rotation ticks, each row followed by its count of ticks:
The counts run from 0 to 408.
[140  79 112 132 154 122 140 145  89 107 122 112 137 115  84 105 134 159
 186  91 111  87  80 119 121 120 127 129 128 148 148  97 126  92 164 100
 161 120] -> 243
[175 147 150 188 142 114 144 146 150 130 101 105 154 100 130 109  97 119
 140  99 161 134  82 137  98 135 159 143 137 146 158 105 146 114 133 120
 104  85] -> 389
[141 125 131 129 121 118 152 156 155 135 145  95 175 105  80 124 131 109
 101 119 142 125 136 148  85  75 129 208 127 124  89 106 140 122 160  92
 141 141] -> 398
[ 62 105  85 153  68 120 117 140 174 141 123 143 104 148 131 137 131 169
 136  72 107  93 131 119 117  89 142  92  89 125 130 123 117 118 139 154
 105 144] -> 31
[122 104 118 156 116 135 140 127 139  77  77 173 169 127 126 151 140  88
 142 103 113 101 131 107 105  81 137  97 179 118 124 125 114  94 173 145
 123 114] -> 158
[133 177 131 154 126 151 130 158 157 116 120 159 169 105 148 170 179 120
 120 150 192 117 144 137 117 103 115 112 153 109 151 118 161  98 156 131
 125  95] -> 91
[142 178 149 152 117 141 141 114 183 157 106 131 160 140 118 110 112 103
 121 131 162 176 123 154  82 103 156 133 128  76 152 103 135 159 137 123
 123 111] -> 132
[ 92 117 104 126  98 167 115 129 115 102  85 129 156 125 110 161 176 139
 102 114 116 109 134  98 108  93 108 135 109  99 126 112 104 119 149 124
 197 166] -> 0
[143 113  92 139 125 121 166 175 126 115 165  84 130  90 130 150 143 164
 140 138 181  71 127 126 154  91 145 137 118 134 147 128 168  85 126 114
 107 117] -> 17
[160 125 139 141  99  85 141 125 156 132 133 124 104 176 128 130  90 142
 150 110 113 128  95  73 131  99 146 112 146  73 182  80  96 104 157 128
 147 107] -> 116
[128 105 105 107 160 144 114 132 155 139 143 142 143 133  89 133 191 131
 167  90 113 119 108 154  68  95 140 132 132 110 126  80 125 122 186 105
 151 152] -> 402
[161 121  95 116  91 113 143 130 209  99 108 111 143 127 127  89 130 134
 166 102 116 147  84 134  79  85 148 104 150 112 141 130 139 143 167 128
 104 115] -> 136
[130 110 115 130 143 166 100 122 156 111  99 134 164 131 146 164 158 129
 104  73 126 110 122 128  85  96 162 130 147  74 108  81 106 132 153 144
 148 149] -> 308
[148 155 123 162 102 148 152 148 131 146 121  99 159 116 134 107  68 155
 108 142 174 135 131 137 139  92 155 159 115  61 149 121 160 146  84 133
 128  95] -> 291
[163 152 117 155 138 132 107 160 182 160 142 128 150 121 154 125 116 167
 125 132 156 127 103 138 119  92 154 119 144  60 145 109 167 123 139 159
  95  77] -> 39
[125 112  92 139  69 131 143 162 147  58 102 108 136 112 103  97 146 168
 152 111 120  97  89 110 118 113  91  89 127 138 141 154 152  87 146 122
 123 119] -> 84
[166 139 120 123 127  92 164 160 132 147 177  85 108 131 101 135 138 139
 166 148 160 123 119 101 139 116 141 149 122 137 194  91 127 114 165  82
 158 103] -> 187
[145 135 113 140  87 125 120 151 170 143 137  78 132 133 116  70  85 190
 135  90  98 139  70 117 110 112 121 116  95  81 137 132 141 129 107 114
 127 106] -> 43
[157  95 112 139 158 120 162 164 116 129 151 116 161  92  88 137 136 133
 156 137 149 101 122 118 139  75 132 193 151 132 121 100 148 104 178  99
 145 122] -> 326
[118 141 148 186 182 175 126 152  66 144  92 139 181  91 102 166 145 131
 129 126 170 113 142 132 138 120 130 158 108 126 132  95 134 121 117 133
 164 112] -> 164
[106 135 113 178 101 156 120 185 125 141 120 120 135 134 139 170 108 151
 107 108 112  81 144 106 165 113 135  80  96  79 112 112 122 124  87 153
 113  87] -> 107
[143 142 114 137 115 140 128 137 129 161 131  66 138 106  97  84  97 180
 115 113 128 150 100 131 128 110 133 175  84  96 131 115 141 158  97  92
 171 128] -> 130
[111 144 111 135  79 116 150 171 156 161 171 116 147 139 106 121 112 148
 117 154 169 127 154 152 142  68 119 146  97  86 125 121 175 112 116 114
 124 113] -> 110
[141 140 121 140 121 139 131 127 121 152 119 121 113 163 131 163 114 141
 133 108 104 116 132  75 149 142 156  80  92  68 166  75  95 149 109 108
 178  98] -> 277
[ 94 163 122 168 109 123 148 149 166 137 130 155 115 140 133 174 175 105
 143 120 164  96 156 136 109 109 154  76 118 151 161 102 111 117 167 123
  98 114] -> 102
[ 92 141 126 169 133 194 136 136  74 133  90 132 174 108  76 112 143 149
 155 109 147 133 116 148 121 145 109 127  74 113 134 116 148 136  99 106
 162 115] -> 77
[111 128 112 122 101 156  99 112 157 159 101 149 152 149 128 149 146 147
  87  94 116 143 129 108  97  78 152 131 122  60 123  98  88 170 140 150
 153 144] -> 128
[105 123 126 139 159 153 134 136  98 145 122 149 154 119  80 150 187 129
 150 142 181 114 138 139 109 102 127 184 120 138 149  81 134 106 171 112
 182 152] -> 165
[160 147 139 175  94 102 187 130 138 144 115 106 114 146 115 139  77  87
 139 134 150 144 141  97 136 113 155 132 127 128 187  97  97 137 123 104
 134  92] -> 281
[165  84 103 114 132 145 131 146  85  89 110  99 170 110  95 106 113 158
 136 130 109  93  90  90 139  95 117 156 150  91 122 120 128 105 121 106
 184 120] -> 74
[110 163  98 119 107 133 138 147 149 148 150 125 131 114  87 126 195 141
 137 172 186 143 142 129 113  75 112 161 111 122 158 119 152 127 178 105
 161 139] -> 346
[164  82  98 123 122 125 152 116 117 114 107  84 126 116  82  98 107 139
 177  80  73 115  88 100 109 109 145 128 129 126 128 124 105 139 147  87
 170 134] -> 63
[127 145 114 116  84 126 125 174 162  76 149 116 136 151 119 121 147 154
 135 133 120 106  97 123 113 113  93  79 132  62 153 116 166  79 141 103
 146  98] -> 95
[ 77 145  86 158  64 149 129 173 149 143 128 106 128 118 101 155 156 166
 115 118 108 113 152 125 138 113 109 103  64 143 104 144 136 140 104 122
 129 134] -> 268
[128 124 123 103  74 110 132 131 168 133 139 126 130 174 114 108  82 140
 127 128 126 154 121  91 119  66 124 135 125  34 157 106 114 115 127 121
 166 125] -> 203
